In the rows, 128 means zero.
A single turn carries every row of the set below to another of its rows. Some are shown first; where does it send the rows asked next?
les: [116 136 155 101 123 139 138 130 133 125 116  97 152 113  99 143 123 102
 104 147 115 125 104 110 119 136 119 132 156]
nur: [118 136 123 140  98 143 152 113 110 159 121 118 111 150 133 138 116 103
 142 137 101 128 124 127 148 140 137 119 107]
biv: [143 119 140 163  89 126 141 132  99 137 114  93 160 116 127 142 122 125
 143 106 121 124  94 111 109 133 131 154 125]
Soso: [113 132 125 115 115 142 140 129 140 121 126 107 110 109 138 118 110 101
 141 125 141 124 132 151 150 125 129 132  95]
zup: [108 135 132 123 109 139 144 135 141 122 131 100 118 122 137 115 113  94
 141 118 145 131 131 152 159 134 116 128 106]
pil: [146 122 149 129  79 143 166  99 126 119  81 100 160 142 128 142 121 124
 131 115 125 143  96 103 104 159 109 141 117]
Bik: [149 123 147  98  80 150 148 119 133 122  92 110 152 140 127 140 122 132
 135 150 102 121 112 111  85 153 119 145 121]
tunek: [142 107 150 149 105 125 129 121 106 119 112  88 140 115 123 147 114 120
 132 110 135 106  97 126 104 142 132 171 114]
Bazef: [118 148 131 116 107 136 155 132 146 123 139 107 114 111 145 143 104 116
 135 115 142 127 134 133 157 104 120 133 107]
Gigov: [150 135 149  95  79 147 153 124 140 118  99 112 153 135 133 152 118 138
 132 146 106 121 110 104  89 137 115 149 129]
lila: [149 102 150 146 102 123 144 127 113 120 120  85 144 107 123 143 113 131
 127 105 129 109  99 126 108 124 122 172 122]
Zako: [114 126 124 124 115 142 139 110 118 138 116 117  98 138 133 127 113  97
 135 146 114 115 122 149 145 140 140 137  98]
zatu: [116 128 153 103 124 142 137 127 129 129 112  95 151 116  95 135 126  98
 106 149 109 125 106 115 117 147 121 127 153]
tugik: [143 117 146 112  96 139 159 109 139  94  77 103 155 120 130 122 120 122
 129 126 138 136  91 125 102 143 112 159 117]
dipam: [120 134 158 109 114 141 146 121 127 138 119  93 151 124  96 154 123 105
 101 140 106 127 108 100 121 146 116 122 156]
kunod: [149 132 147  91  85 146 147 127 140 112  95 113 153 130 133 143 119 136
 133 149 108 119 107 111  87 136 117 153 128]
vaz: [149 108 144 154  93 123 152 134 108 129 122  88 156 107 125 141 118 134
 135 103 120 119  99 116 111 118 122 162 129]
pizep: [127 139 129 118 106 133 170 127 136 135 137 113 107 124 141 145 106 123
 124 130 111 121 126 132 155  90 121 141 123]
vurum: [118 141 157 105 118 138 144 127 131 130 120  95 151 118 100 155 122 106
 101 142 113 126 105 102 121 135 116 128 159]
vin: [143 112 146 122  90 144 158 100 129 108  75 100 156 134 124 125 123 118
 131 123 129 138  95 120 102 163 113 148 112]
nol: [121 128 128 111 120 135 150 120 135 124 126 115  97 121 136 131 106 111
 124 142 122 110 123 151 148 109 130 151 109]
bodig: [125 144 125 137  93 139 172 121 121 158 134 116 116 141 139 150 113 120
 135 128  99 132 125 118 156 109 126 123 121]
zar: [121 131 129 138  91 148 159 115 123 157 132 101 117 137 132 139 112 107
 142 111 117 134 140 124 157 146 124 106  97]
gafo: [115 146 140 133  95 137 160 130 139 137 143  95 120 136 139 148 108 108
 134 103 140 135 136 127 165 127 106 119 113]
pimo: [148 134 150 124  79 138 174 107 135 111  89 102 163 134 134 151 118 132
 128 112 131 145  94  97 109 137 105 146 127]
gevar: [115 132 137 138  91 142 159 123 131 148 136  94 121 141 132 134 112 100
 137 105 129 136 139 132 162 147 110 110 107]
pem: [147 131 147 113  90 136 168 114 143  95  87 102 160 120 135 139 118 131
 127 118 138 139  90 111 107 127 106 158 127]
Niku: [147 124 147  94  85 150 146 124 136 115  92 111 151 132 129 135 121 132
 135 151 106 119 109 116  85 146 121 151 123]
zomo: [115 122 124 129 104 148 143 118 126 142 122 103 113 126 131 115 114  97
 145 123 125 128 137 145 150 151 132 117  90]
maro: [138 117 143 159  96 127 128 124  99 129 110  94 150 122 126 147 119 117
 142 111 129 117  92 116 105 147 138 160 116]
Sava: [150 130 150  99  77 149 152 119 134 125  96 110 153 141 130 150 119 136
 134 145 101 122 112 104  88 147 117 144 126]
bome: [119 127 155 108 117 145 142 121 124 138 113  93 151 123  93 141 125 101
 105 144 104 127 108 109 118 153 119 121 152]
vid: [122 146 132 129  92 140 165 123 135 145 142 103 118 127 141 156 105 118
 135 105 128 132 139 116 160 116 116 117 108]
rol: [110 125 133 133 102 144 148 126 132 138 127  96 120 135 130 114 116  93
 143 115 134 134 136 148 159 151 117 117 102]
vura: [111 146 137 123 105 134 152 137 146 122 139  99 119 123 141 135 108 103
 135 111 149 132 132 139 163 119 111 129 113]

Bik moves to Gigov
vaz moves to tunek
And these:
pem moves to vin
nol moves to nur
bome moves to vurum
gafo moves to zup
zar moves to Bazef

A single turn carries every row of the set below to another of its rows. Some are shown first; where does it send the rows asked next?
Temo: [115 158 129 133 109 126 122 145 136 146 119 109 111 145 140 118]
tivaz: [123 135 112 140 119 135 109 100 119 138 126 145 112 125  91 127]
ren: [124 106 140 128 125 133 120 113 116 122 117 128 111 119 108 161]
kuva: [150 119 134 144 116 131 117 119 111 133 134 125 116 140  94 152]
Kabe: [147 105 148 139 123 126 140 136 115 131 113 132 129  91 147 122]
Pelok: [128 143 139 151 114 121 127 120 118 155 117 128 117 115 126  81]
notuv: [118 132 126 138 123 114 151 129 137 136 128 136 142 131 150  85]
refu: [132 122 140 146 116 122 142 141 117 116 124 136 134 108 151  90]
mabi: [116 153 118 138 105 128 117 138 112 119 134 137 119 129 105 141]
pulel: [132 122 130 139 120 134 131 102 128 161 134 117 122 154 108 147]
rober: [130  98 116 113 127 133 119 112 122 142 139 143 119 112  87 124]
biti: [105 152 126 140 125 116 138 114 144 136 120 138 135 152 131 103]
Nofo: [112 132 113 143 109 120 130 114 121 142 146 123 118 131 110  82]
fesus: [122  97 103  99 117 118 146 135 125 150 143 132 125 124 117 141]
tavak: [131 128 102 131 118 127 126 125 144 158 130 115 123 131 126 161]
bipib: [129 144 117 132 118 119 143 121 136 177 114 131 129 129 135 141]
Derot: [117 123 130 124 109 153 129 150 103 116 152 136 134 107 121 127]
zusap: [143 107 136 118 126 137 119 115 113 154 107 148 106 102 113 122]
puv: [ 96 137 124 126 124 118 129 111 142 129 136 132 129 152 103 126]
Fef: [146 124 126 114 119 150 127 149 128 141 107 142 121 110 157 128]
duz: [ 99 121 109 121 103 133 149 138 119 136 162 118 134 133 130 111]
fur: [162  89 124 124 119 129 133 131 103 132 138 129 118 129 115 137]
far: [110 115 133 117 131 116 127 104 136 142 121 127 118 141 102 154]
Zag: [142 132 109 133 116 135 107 146 126 122 127 128 118 117 118 160]
Kedeg: [122 159 134 138 100 129 127 146 106 133 109 134 110 125 141 119]
Vetu: [169 104 133 134 118 145 136 127 106 138 117 147 120 121 143 121]
sodov: [121 128 105 135 121 116 131  94 134 166 129 134 115 135 112 109]
seso: [125 135 133 124 116 159 123 161 126 125 134 129 134 115 144 109]
Pame: [152 122 140 138 116 154 140 141 109 127 137 146 141 125 137  98]
zado: [130 111 144 129 115 152 118 125  98 131 129 138 114  97 119  98]
voz: [113 129 128 129 113 138 137 114 123 143 146 120 120 171 115 116]
nupu: [145  99 106 105 119 135 127 156 128 128 135 132 125 113 130 139]
Letup: [105 130 105 129 106 133 125 134 135 136 149 105 115 144 128 135]
depe: [145 129 143 126 123 131 146 142 127 153 134 136 144 144 130  85]
sesiv: [117 103 151 120 113 142 131 126 133  97 129 142 116 114 108 121]
Zuvi: [132 108 140 129 121 135 140 125 118 165 133 125 127  98 127  84]
kalum: [124 133 167 152 110 134 138 124 135 122 108 126 115 107 133 114]
ton: [136 123 143 129 125 124 128 110 152 128  98 153 116 118 111 140]
mepoz: [133 114 134 110 120 115 153 148 128 172 124 127 136 110 138 120]
rizi: [113 111 143 144 107 115 152 128 141 119 146 112 127 118 122  98]
zomi: [138 134 128 125 116 141 126 126 115 151  99 149 112 115 139 152]
Vofi: [128 124 132 148 113 101 151 108 157 145 112 124 117 126 134 115]
lezen: [126  92 157 118 123 131 154 118 147 142 116 128 123 107 132 117]
Kod: [135  85 144 128 125 133 133 125 111 122 130 124 124  97 124 145]
Nos: [130 148 144 131 115 128 137 129 122 145 123 132 117 167 125  96]
makif: [121 136 132 114 118 128 137 157 143 160 134 111 136 130 140 107]
nepu: [121 100 117 125 121 119 148 106 159 126 139 139 132 125 107 129]
lekor: [118 134 123 154 105 122 133 106 145 102 127 138 116 131 115 121]

duz moves to Derot
sesiv moves to lekor
refu moves to ren
And these:
kuva moves to Nos
Letup moves to seso
zado moves to tivaz

